(in the rows, 128 means zero)
A state moves one step at a time under one of 7 hidden systems, and each row is a state written as 22 numbers. Each run below is a few steps of one system.
seq 1, gano:
[[109  95 151 136  86 144  71  88 126 141 111 154 138 109  96 138 161 125
   80 157 183 162]
 [145 159 126  92 113  96 153 152  80 136 128 131 107 152 118 209 130 136
   99  74 117  94]
 [145 131  97 122 178 166 196 136 167 125 149 121  88 116 147  96  83 145
  174 136 105 139]
 [ 76 107 163 145 127 117  62 113 183 146 105 119 163 114 142  66 138 103
  118 141 110 146]
 [170 147 144 144  91  86 115 125  55 120 129 107 147 152  97 153 193 117
  135 130 161 113]
 [145 128  81 119 116 157 170 142 108  84 140 180 122 109 142 179  67 153
  131 121 153 141]
 [ 62  87 138 101 173 173 128 120 182 159 130 118 111 150 142 117 126 130
   84 132  82  99]
 [186 177 153 115 115  96  99 111 149 180 121  90 109 133 111  93 175 107
  157 113 114 140]
 [125 131 116 179 126  81 136 163  75  91 125 135 153  58 121 125  96 137
  157 131 164 133]
 [ 71  79 135 126 107 155 162 121 135  83 127 150 140 200 137 143 124 128
   96 165 141 130]]
seq 2, gano (10 x 22):
[[128 171 146  81  96 127 148 111 146 136 108 133 157  85 111 103 105 162
  151  70  68 122]
 [140  92 119 157 189 101 162 132 104 138 142  81 129 113 131  71 135  85
   88 153 167 145]
 [ 95 162 123 172  59 117  85 144 149 117 113 172 109 177 143 168 133 120
  148 147 132 161]
 [155 108 133  80 156 157 123 139  90 111 147 122 182 126 132 148 131 157
  149 121 110  43]
 [149 106 132 111 129 169 161  71 162 148 123 131  82  87  94 115 125 131
   95 132 158 195]
 [ 77 163 125 146 128  61 107 175 130 152 114 119 134 131 155 138 121  95
   88  82  86 118]
 [164 140 121 148 136 143 169 151 109 109 157 113 115 172 125  95 148 138
  208 183 145 109]
 [121  86 137 114 112 150  65  97 159  96 105 168 171  82 149 138  90 133
  123 128 150 151]
 [ 99 118 146 125 126 132 161 106  82 155 134  94 117 146  84 168 184 128
   69 104 106  97]
 [192 190  79 102 118 120 167 155 150 140 137 148  94 137 150 112  87 124
  140 108 132 168]]
seq 3, sim (10 x 22):
[[155 162  95 130 156 106 192 162 138 159 144 123  48 118 130 113  96 120
  121 128 143 173]
 [ 84 127 138 153 133  98  69 168 178 114 113 145 149 136 180 107  95 119
  170 140 109 121]
 [140  94 160 129 115 138 122 107  80 100 136 100 186 167 106 110 183 126
  145 165 153  89]
 [165 134 107 126  96 154 133  74 103 136 121 150 118  74  93 177 132 129
   82  96 154 176]
 [ 73 147  98 115 154 142 168 167 149 153 141 140  85 138 148 152  91 144
  100 102  73 107]
 [179 146 150  96 151 102 118 155 169 143 133 112 118 171 153  65 125 119
  192 156 131 122]
 [108  92 171 177 133  97  66  98 111 116 112 104 163  71 114 124 152 114
  134 137 152 132]
 [ 94 129 109 140  74 146 201 119  75  97 131 148 144 156  97 152 141 136
   85 130 136 141]
 [185 148  71  92 149 169 120 135 154 132 147 158 103 141 174 171  95 120
  114 110 126 139]
 [ 95 131 167 110 157 143  88 133 180 182 128 106 109 110 119  96 142 154
  166 133  81  89]]
seq 4, disa (10 x 22):
[[105 183 144 167  67  97 116 140  94 147 118 132  96 121  84 173 165 148
  162 112 115 126]
 [155  92 110  96 171 156 193 116  94  93 141 117 167  81 125 115  91 147
  120 113 127 104]
 [111 103 138 131 140 144  91 108 213 146 119 136  91 171 160 107 123 100
  117 164 138 173]
 [114 194 128 147  78  78 113 163  82 147 123 121 143 143 116 151 169 125
  135  95  93 105]
 [174  91 120 110 167 167 171 108  90 108 151 118 143  71 103 106 114 158
  151 155 169 115]
 [ 79  96 150 118 129 118  96 122 200 118 109 156 101 155 164 151  88 113
  101 128 130 164]
 [127 184 108 153 106 116 149 144  86 160 137  96 129 179 113 141 196 110
  124 106  82 100]
 [189 127 120 111 137 157 132 112 117 118 133 140 153  42 110  88 100 158
  171 135 157 140]
 [ 51  71 160 126 153 100 101 154 164 119 115 140 122 157 159 134  99 116
   84 150 142 122]
 [165 180 120 138  80 121 160 112  96 134 135 111 101 197 103 167 183 120
  141 115 117 135]]
seq 5, zeni:
[[145 139  99 173 120 149  37 132 135 132 135 144 148 137 162 139 160 103
  153 162 143 132]
 [102 129 171 101 102 124 116 127  82 148 122 136 150  72  69 145 148 180
  117 108 128  87]
 [156  91 135  89 161 117 206 112 132 112 132 115  81 148 125 146  94 119
   87 120 161 156]
 [ 91 158  91 183 115 138 116 134 180 118 123 137 114 159 176 133 112 104
  161 122  71 154]
 [148 149 134 111 130 135  90 145 103 163 135 107 194 113 117  62 172 136
  142 139 111  81]
 [149  83 156 130 135 109 117 111  97 121 125 136  97  88  92 160 129 136
  109 156 214 157]
 [ 69 138 124 125  92 108 176 141 136  97 112 149 110 166 143 184  90 133
  110  89  87 131]
 [172 143  84 104 164 195 144 118 154 143 157 109 148 161 158  81 141 119
  141 137  88 106]
 [132 122 150 162 133 112  46 112 146 165 116 125 120  55 114 100 145 122
  141 142 153 159]
 [ 97 138 168 121 105  53 167 167  68 118 120 115 121 147  89 152 138 138
  110 115 147 104]]
seq 6, zeni (10 x 22):
[[ 99 116 113 149 115 166 117  83 142 141 115 134 169  40 112  81 122 131
   97 114 109 165]
 [119 151 135 108 132  69 137 181 117 182 127 123  90 149 119 104 141 109
   59 135 162 137]
 [165 147 122 130 125 128 121 155 127  96 140 149  85 160 149 190 104 151
  213 140 140 107]
 [ 88  83 155 125 143 160 126  78 142  93 114 107 196 101 128 107 124 140
  149 113  76  95]
 [146 128 112 139 111 128 141  92 120 161 126 108 124 138 105  91 177  83
   52 137 156 185]
 [134 187  87 143 107  99 111 199 111 144 135 177  93 106 147 167  93 140
  139 119 140 131]
 [ 96  92 170  85 170 148 140 150 143 117 138 119 137 145 130 114 111 169
  181 153 110  59]
 [159  90 157 133 123 136 108  38 152 111 111  94 138 152 120 141 162  87
  118 125 138 170]
 [110 184  75 184  95 111 151 150  81 142 129 137 135  89 117 136 137 116
   90  94 104 153]
 [136 133 122  77 147 139 155 195 132 141 147 162 123 136 136  71  90 162
  138 172 162 108]]
seq 7, Biz (10 x 22):
[[128  85 164 138 175  92 150 117 116 100 118  91 150  56 115  81  96 131
  155 123 144 127]
 [ 78 106 127 176  94 116 137  90 145 101 107 123 121 179 134 153 147  84
   81 136 127 181]
 [178 178  73 107 104 152 101 158 101 125 141 155 170 169 163 159 139 122
  130 114 113  98]
 [131 102 132  98 163 181 136 141 133 156 150 148 102  69  98  98 115 183
  143 171 159 111]
 [ 98 115 200 100 123  57 120 107 159 149  95 100 101 128 106 134 125 115
  107  95 124 147]
 [153 156  90 190 135 111 173 128 102  99 139  86 131 163 151 147 146  91
  163 113  92 129]
 [113 120  89 142 108 189  99 126 146 107 129 181 185  98 154  93  98 142
  138 160 131 142]
 [116  98 161  79 140 118  89 146 109 166 127 134 125 146 112 135 158 129
   58 151 177  98]
 [174 176 143 117 103 109 173 118 116 140 128 118  61 131  89 177 137 152
  179  99 118 136]
 [ 96 117 108 137 174 128 162 130 148 101 124 111 158  81 163 100  63 124
  146  95  75 121]]
seq 8, ponek:
[[126  77 139 153 174 125 103  89 150  81 122  98 133 127 167 186 108 101
  151 108 105 120]
 [106 159 111 142  77 176 173  97 118 146 133 120 155 152  91  82 181 135
  123 131  82 136]
 [152 138  95 132 140 108  78 176 110 149 132 165 148  71 152 108 100 120
   92 141 186 146]
 [ 72 106 175 122 142 125 137 141 151 138 130 131  51 160 108 185 128 159
  148 140 126 103]
 [197 142 135  72 114 110 161  98 115  97 117 105 186 159 140 115 117 113
  141  83 108 122]
 [122 109  89 203 162 178 118  95 138 137 141 106 118  76 132 102 148 107
  132 160 130 164]
 [ 54 162 146 120  62  91 118 181 124 144 110 172 145 145 115 113 123 144
  102 131 124 125]
 [195 103 122  90 182 128 117 146  93 124 148 124 109 152 142 184 128 123
  121 137 174  85]
 [123 125 154 123 111 159 159  64 178 112 109 121  99 100 106 134 107 155
  185 106  83 160]
 [106 132 108 144 144  94 126 139 109 144 126  94 188 127 145  65 149  75
   62 109 106 125]]
seq 9, Biz (10 x 22):
[[152 159 124 117 111  61 189 176  60 107 133 117 154 146 121 107 118 125
  132 120 155 113]
 [127  86 109 150 155 159 134 112 167  85 133 153  82 121 158 171  75 134
  156 156 153 165]
 [ 90 121 152  99 128 148  72 110 154 155 118 115 169 160 137 133 163 124
  103 104  67  82]
 [196 159 111 131 120 126 171 125  84 157 146 104 125 113  88  75 167 125
  134 140 158 145]
 [ 79 124 128 154 119  89 126 159 136 106 111 172 105  70 138 160  60 141
  123 116 149 160]
 [ 99  96 151 111 146 131 136 136 145 110 131 103 134 230 162 142 142 113
  133 148  99  79]
 [215 148 109 127 127 178  96  74 130 144 135 119 140  93 112 124 162 125
  165 127 130 146]
 [ 56 130 126 137 120 113 151 156  93 150 121 147 142  60  99 114 112 149
   65 111 126 125]
 [141 133 143 105 123  79 163 159 153 112 129 132  86 216 155 125 108 111
  139 149 155 146]
 [154 120 119 162 165 158  67 104 136 116 138 116 130  96 153 182 135 130
  188 119 103  99]]
seq 10, sim (10 x 22):
[[164 123 178  88 153 112 132 139 146 140 135 117  61 140 106 147 126 161
  196 148 153 104]
 [112 107 167 158 132  80 138  80 143  95  99  87 150  91 131 119 106 104
  152  87  98 159]
 [ 98 124  76 180 125 144 172 136 100 121 140 118 164 160 137  81 153  89
   74 154 129 146]
 [162 165  90 104  90 162  63 159 126 152 136 193 136 133 144 153 131 143
  120 145 159 131]
 [112 102 178  86 162 139 118 128 128 135 131 122 103 105 104 180 124 176
  161 115 113  60]
 [148 125 167 113 128  93 199  84 151 118 111  80 107 138 109  96 119 110
  143  99 117 173]
 [103 141  75 201 146 104 109 149 127 134 130 116 149 114 172 100 125  73
   93 130 118 162]
 [108 145 109 126  86 165 104 171 103 127 143 179 157 156 123 107 151 162
  147 184 149 100]
 [181  95 167  56 135 135 103  98 115 112 123 138 128 112 111 196 117 155
  133 107 161 103]
 [100 122 146 145 152 131 183  83 153 144 125  84  69 118 104 145 136 128
  121  92  77 148]]
seq 11, disa (10 x 22):
[[ 79 109 141 122 187  95 108 187 126 158 135 124  85 101 139 164 105 138
  104 122 127  79]
 [159 128 175 105 110 124 186  81 144 105 121  90 108 185 102 123 153 136
  188 124 107 134]
 [147 129  82 176 143 121  89 113 125 104 124 120 184  88 177 129 111  78
  117 104 117 152]
 [ 62 128 129 144  89 163 134 156 128 149 134 162 131 142  95  78 154 160
  114 189 145 127]
 [194 146 132  58 125  98 126 154 103 130 128 151 105 137 129 195 104 139
  110  95 162 110]
 [ 96  97 150 167 188 154 135  91 158 143 135  77  85  97 120 145 141 131
  158 124  83 118]
 [131 147 134 104  79 100 154 112 145 103 102 123 192 160 141  63 114 102
  121 108 111 162]
 [146 136  77 184 154 138  89 177  93 149 156 140 121 123 149 126 150 109
  122 179 173 125]
 [ 96 127 172  88  81 144 135 127 135 114 116 171 111 118  88 170 108 194
  162 125 131 109]
 [156  92 126  96 186 120 147  96 122 132 133  83 130 143 149 162 132  91
   59  86 116 113]]
seq 12, Sapi, 10 rows:
[[169  96 145 106 148 126 209  97 100  85 135  82 161 147 116  84 128 123
  149 130 133 124]
 [123 121  75 180 118 157  85 111 152 122 123 160 130 105 161 143 113  98
   94 143 152 190]
 [ 64 152 143 110 108 114 127 178 101 169 130 133 131 164 108 134 165 148
   86 124  98  69]
 [217 110 152  80 155 135 140 110 120 118 138 122 102 119 113 138 120 154
  180 147 178 120]
 [ 81 127 134 168 125 112 113  97 179 119 103 121 122  84 148 142  93 109
  137  85  78 168]
 [123 151 100 136 117 123 186 152  88 127 143 103 170 197 135  78 162 102
  100 141 109 111]
 [160 108 108 139 138 166  67 139 113 131 145 167 121  84 127 147 128 148
  141 176 196 132]
 [ 63 118 190  92 111 100 123 120 155 143  99 128 115 122 102 160 116 148
  101  83  92 110]
 [212 145 108 120 142 118 197 107 111 114 140  88 110 175 131 129 139 103
  155 115 130 140]
 [101 145  77 186 133 165  92 145 152 136 135 159 140  61 155  99  98 130
  150 143 113 151]]
seq 13, Sapi (10 x 22):
[[157  88 136 153 183 126 106 120 123  86 137 105 158  86 153 118 107 130
  202 145 140  95]
 [ 57  97 143 150  77 143 138  76 147 102  99 139 164 137 117 108 133 117
   89 127 118 171]
 [173 151  81 114 126 126 138 151  71 148 146 133 131 164 134 172 158 107
   54 113 151 118]
 [121 144 129 120 146 157 126 158 155 169 141 150  50  81 105 135 110 183
  171 148 135 120]
 [135 124 182  79 136  83 111 118 176 116  98 103 165 149 155  99  99 113
  156  92  91 111]
 [146 118 110 212 125 129 147  91  94  96 135  87 142 137 123 125 173  88
  150 145 136 158]
 [ 89 137  88 126  85 147 130 169  96 121 129 193 167  95 127 123  98 154
   77 134 145 132]
 [125  87 160  71 180 138 115 134 143 166 141 116  81 169 126 160 144 133
   90 138 138  83]
 [181 181 144 126  85 119 126  96 159 134 110 127  89 120 110 147 136 136
  200 102 114 165]
 [107 126 107 160 171  97 158 150 108 112 131  93 179  77 154  85 100 108
  129  96  86 109]]
seq 14, ponek, 10 rows:
[[137 153 113 110  78 159  79 149 131 144 131 183 108 190 134 177 158 139
  122 156 153 126]
 [170 138 146  79 162 134 123 123 115 146 131 118 118  63 108 169 108 169
  151  79 105  86]
 [118 101 154 120 160 110 197  95 161 137 119  81 100 123 112  71 119 109
  105 124 126 173]
 [115 157 101 194 102  86 101 151 131 102 119 129 153 174 177 124 136  75
  146 137 116 153]
 [117 123 115 137 122 180 111 157  83 125 154 153 147 125 103 139 159 174
  159 172 135  64]
 [146  96 165  46 118 143 120  93 147 132 112 155 127  91 105 137  97 152
   82 110 163 152]
 [129 140 111 150 158 104 148 110 146 149 126  86  76 143 147 173 136  84
   92  78  90 149]
 [139 186 103 153 114 121 174 171 123 131 140 121 135 145 138  62 127 135
  194 148 103 126]
 [109  66 159 136 147 128  61 136 127 106 123 143 173 106 140 100 126 134
  140 184 182 106]
 [107 116 153 115  77 143 128  82 110 121 114 142 109 155  84 211 164 138
   85 111 135 134]]

Name the system that made each run.
seq 15, 2 rows:
[[156 127 117 166 111  88 161 109 100  76 123 103 129 187 148 179 139  80
  131 110 138 152]
 [105 152  60 157 119 206 154 142 108 128 150 166 135  95 130 135 119 161
  131 139 102 121]]
 -> Sapi
seq 16 (2 x 22):
[[142  78 184  75 176 119 183 110 135 119 129  93 109 107  95 102 106 155
  149 131 145 108]
 [127 112 133 162 104 102 134  76 156  91 102 103 154 162 154 123 127  71
  113 109 117 188]]
 -> ponek
seq 17, 2 rows:
[[155 129 134  69 134  92 165 155 102 161 133 127 120 140 110  94 130 116
   48 128 178 139]
 [132 158 124 164 137 102 127 153 152 129 133 132  38 125 139 189 104 135
  187 121 121 145]]
 -> Biz
seq 18:
[[ 90 133 101 189  86 174 112 133 135 121 137 160 115 166 126 129 160 131
  151 195 144 151]
 [169 135 134  56 109 143 102 126 103 110 124 154 192 118 134 161 115 154
  124  87 116  82]]
 -> sim
seq 19, 2 rows:
[[105  94 130 174 124 159  70  99  95 132 127 126 179  72 107 118 172 126
  111 153 151 124]
 [119 140 142  81  89 101 165 138  97 152 117 154 102 125  85 153 126 146
   53 107 159 148]]
 -> zeni
seq 20 (2 x 22):
[[153 110 172 139 146 124 102 110 165 144 128 114  77 110 106  95 140 136
  185 176 177 158]
 [101 129 160 149  97  50 121 134  90  84 103 115 166 140 136 174 124 109
  125  83 120 115]]
 -> zeni
seq 21 (2 x 22):
[[129  92 177 109 154  99 100  99 161 123 111  79 175 150 144  71 141  96
  141 127 107 114]
 [153 145  98 198  96 137 128  92  74 125 133 114 134 109 104 148 179  99
  112 132 155 169]]
 -> Biz
seq 22, 2 rows:
[[152  70 133 152 132 127 126 113  95  59 136 133 143 157 139 164 123 119
  153 175 191 132]
 [122 119 123  91  99 197 111  79 142 128 125 161 135 131 119 195 138 151
   88 101  98 119]]
 -> Biz
seq 23, 2 rows:
[[ 83  86 157 102 130 156 157 119 108 160 135 133 106 126  72 123 155 155
   62 153 154 116]
 [172 169 129  88 125  73 121 138 165 147 117 127  78 160 156 164 103 104
  124  81 121 151]]
 -> gano
seq 24, 2 rows:
[[132 103 140 144 184  64 129 139 152 124 118  84 133 113 159  68  96  82
  126 133 144 153]
 [103 151 129 186  67 114 107 146  99 112 128 143 133 189 121 139 176 119
  158 172 148 132]]
 -> zeni
seq 25, 2 rows:
[[141 131 139 123 128 118 147 101 115 112 112 130 150  28 103 123  84 153
  147  82 122 147]
 [ 60 100 114 151 147 109 171 142 146 124 125 116 116 176 154 113 121  89
   58 136 117 150]]
 -> Biz
seq 26 (2 x 22):
[[166 117 148  78 129 141 189 132 130 107 141 120 125 196 120  89 132 144
  163 167 150 114]
 [152 117 137 148 142 113  50  80 154 140 110 118 133  75 141 154 133  91
  111  97 136 167]]
 -> sim
seq 27:
[[152 116 160 172 105  97  72  88 100  96 115 101 157 124 115 165 172 109
  174 123 145 127]
 [103 125 104 134  96 138 201 123  60 101 134 143 171  99  91 127 121 148
   78 115 134 129]]
 -> zeni
seq 28:
[[157 156 135  90 157  85 101 153 163 156 116 128 123  68 150 115  71 132
  140  77 109 131]
 [ 92 102 167 179 156  97 158 141 120 121 139  79  99 168 113 103 160 121
  174 175 133 110]]
 -> zeni
seq 29 (2 x 22):
[[108 161 114 105 137 156 121 172 151 203 142 138 113 108 119  51 139 153
  116 149 108 109]
 [174 127 186  79 143  55 105 161 117 125 120 118 116 135 122 128 110 137
  169 127 169 103]]
 -> disa
seq 30, 2 rows:
[[144 167 124  55 132 136 111 169 138 194 132 159 123  93 119 100 119 158
   95 109 119 104]
 [118 104 189 125 166  64 127 159 141 138 124 108  56 128 117 144 111 137
  159 142 168 120]]
 -> sim
